Rotation paths and how fast each direction turns (degrees a step)
Each turn is a multiple of 5 degrees from 10 to 175, or 0.
Each row of a path follows its step; steps can be skipped.

step 0: [  3.8  12.3  14.4  14.9  10.2  16.4   3.6  33.0   6.9  12.3  27.4 -21.8
  -3.3 -17.1   8.3  -4.4  17.2  10.8  -6.1  35.3 -27.1  21.9  14.4 -12.5
  -6.2  13.1  -9.1  25.4  15.4   7.4  19.6  -6.1  -2.4  23.6   2.5 -14.1]
step 1: [ -8.2  15.5  15.4  26.3   8.7 -10.2  16.5   2.0   1.4   6.9 -19.6  13.7
 -14.7 -12.3  16.0  26.6  -3.1 -19.0  22.6  11.1   7.7 -14.3  17.0   1.1
  30.4  -3.4  16.4   8.0  37.2 -30.0  20.9  -7.5  14.4   1.0 -14.2  -9.4]
step 2: [ 17.6   5.1  20.5   0.0   2.3 -21.1  -9.2  10.9   6.0  20.6  17.6   0.6
   4.8  -5.2  18.9  10.6  29.5  14.8 -45.5  28.4  17.5  -7.7  -1.7   5.7
  -1.4   1.0  19.5 -15.4   4.2 -12.8  -0.9  -9.1 -16.1 -20.9 -27.6  -7.3]
step 3: [ 10.8  19.8   6.5   6.1  28.5 -20.5  -8.0   4.4  -4.6 -12.9  16.2 -28.1
  13.0 -12.5  16.2  33.3  13.7  -5.8  25.5  10.9 -17.7   9.9  33.2  13.0
 -10.3 -14.7  14.7   6.6   8.3  32.5  -2.3 -10.6  -5.0   6.2  -2.6  -9.7]
step 4: [  1.2  -9.1   1.4  23.0   9.2  -7.0 -10.5  -9.6  23.3   2.2  14.9 -11.0
  -4.2 -23.9  27.8   9.2  17.3  16.3  14.7  -2.3   3.5 -28.3   0.0  18.6
  38.5  15.0  18.5  10.4  -2.6 -30.6   1.9  -2.1  15.0 -21.0  28.6  -1.3]
step 5: [ 11.1  -3.4   0.2 -18.0   3.4  17.4  -5.6 -10.0 -20.8 -11.5  21.0 -20.0
  -9.9   1.3  17.7  33.4   9.9  10.7 -37.1  26.2 -12.4   1.5   1.3  -2.1
  19.4 -24.4  -3.6  11.3   3.0 -13.2  11.8 -31.7 -15.7  -9.2  -5.6  25.9]
step 6: [ 10.4  24.6  -9.7  12.0  -1.0 -13.1  -8.4  -1.5  18.4 -19.5  21.9  15.6
   8.7  -2.8  17.5   9.5  -1.2 -21.0   2.5  -1.4 -17.4   6.6  28.8  39.5
 -15.4  11.2  13.6  20.7   5.4 -19.0 -11.5 -26.4  12.5  23.2  -5.8  23.1]
step 7: [  5.8  16.9  13.5  24.3 -16.0  16.7  -8.8 -20.7 -10.3  39.4  21.2 -22.8
  -5.7 -20.7  11.3  12.2 -15.1  -2.6  -8.4  -6.9  -4.9 -10.0 -11.8  10.2
  12.4  21.3   1.5   4.1   1.2   2.4 -16.0 -33.0  20.9 -27.6  -0.3  -5.7]
step 8: [ 28.1  -7.5  36.2  18.7 -23.6  10.0  -8.2  -4.4 -10.4 -15.3   9.9  -2.3
 -27.1  32.4   5.2  21.3  -0.5  10.1   2.1   8.4 -23.7  -4.4  13.3   4.6
   6.7 -21.0  26.2 -19.8  -1.7   5.1  -0.9 -13.9   1.8  13.8  -1.0  24.1]
step 12: [ 27.1 -37.2   3.9   5.7   3.6  -1.7 -18.7   9.6   6.2  37.8  35.8  14.5
   2.9   3.8 -10.7  -2.2   7.3  -8.5 -16.2  14.8 -20.3  13.5  12.6 -15.5
 -10.3  19.1 -16.1  15.3  19.9  -9.7   8.7  -5.0  27.9  -6.6 -11.3   0.0]
Speeds:
[  1.6   8.1   2.5   7.3  -5.3   0.5   5.5   1.1   1.9  11.5   4.4   1.3
   0.6  -2.6   0.9  -6.3 -14.1  -5.3  -7.6   3.3  -0.4  -2.9   2.9   1.2
  -2.2  -8.4 -10.6  -0.7   3.2  -6.7   4.1  -1.2   4.1  11.0  -2.7   2.8]	60
[ -2.5  -2.1   5.0  -3.4  -7.8  -2.5  -0.1  -9.0  -2.5   7.3 -13.2   1.2
  -5.5   6.7   3.6   4.6   4.2   8.1  -1.6  -1.6   0.4 -13.9   5.0  -5.2
   6.5  -0.3  -3.2   2.9  -7.2  -5.7  -0.3  -5.1  -4.6   5.5  -1.4  -4.0]	115
[ -4.4   4.6   4.1  -1.6  -3.0  -3.9  -5.9 -12.6  -0.6  -4.9   8.5  -0.8
  11.6  -8.1  -6.1   5.6  -3.2   8.2  -0.2  -6.2  -2.7   4.3  -1.4   5.4
   6.0  -1.3   1.2  -6.2   3.2  -7.4   0.2  -6.1  -8.7   4.5   4.7   1.4]	25
[ -1.9 -10.9   6.6  11.7   3.3   1.1  -2.6  -5.7   5.3   7.8   8.0  -7.0
  -0.5   5.4  -0.1   5.0   0.1   5.3  10.4   3.2  -0.9  -1.6  -5.1   1.4
   0.0   2.3  -8.7  -0.5  -1.9  10.8   1.0   6.2   0.9   6.2   6.5   2.6]	90
[ 0.6  3.3 -4.4  9.2  2.1  3.7 -4.2 -2.4 -5.1 -1.4 -3.2 -4.4 -2.5 -0.9
  1.3  8.4 -3.0  1.7 -6.7  4.6  5.6  3.4 -8.5 -8.9  3.4 -0.9  7.8 -8.5
 -9.2 -8.1 -3.6 11.9  2.1  3.2 -5.1  7.5]	120
[  1.2  -5.1  -1.6   4.9   2.3  -8.2  -5.5  -3.8  -2.2  10.9   0.6  13.6
  -0.2  -7.9   1.8   0.2  -3.4   1.1  -3.2  -5.4   5.4  -4.0  -1.3   0.3
  -3.4   6.5  -1.8   6.0   3.4  -6.7  -2.7   7.2   0.5 -14.1   7.3   3.2]	140
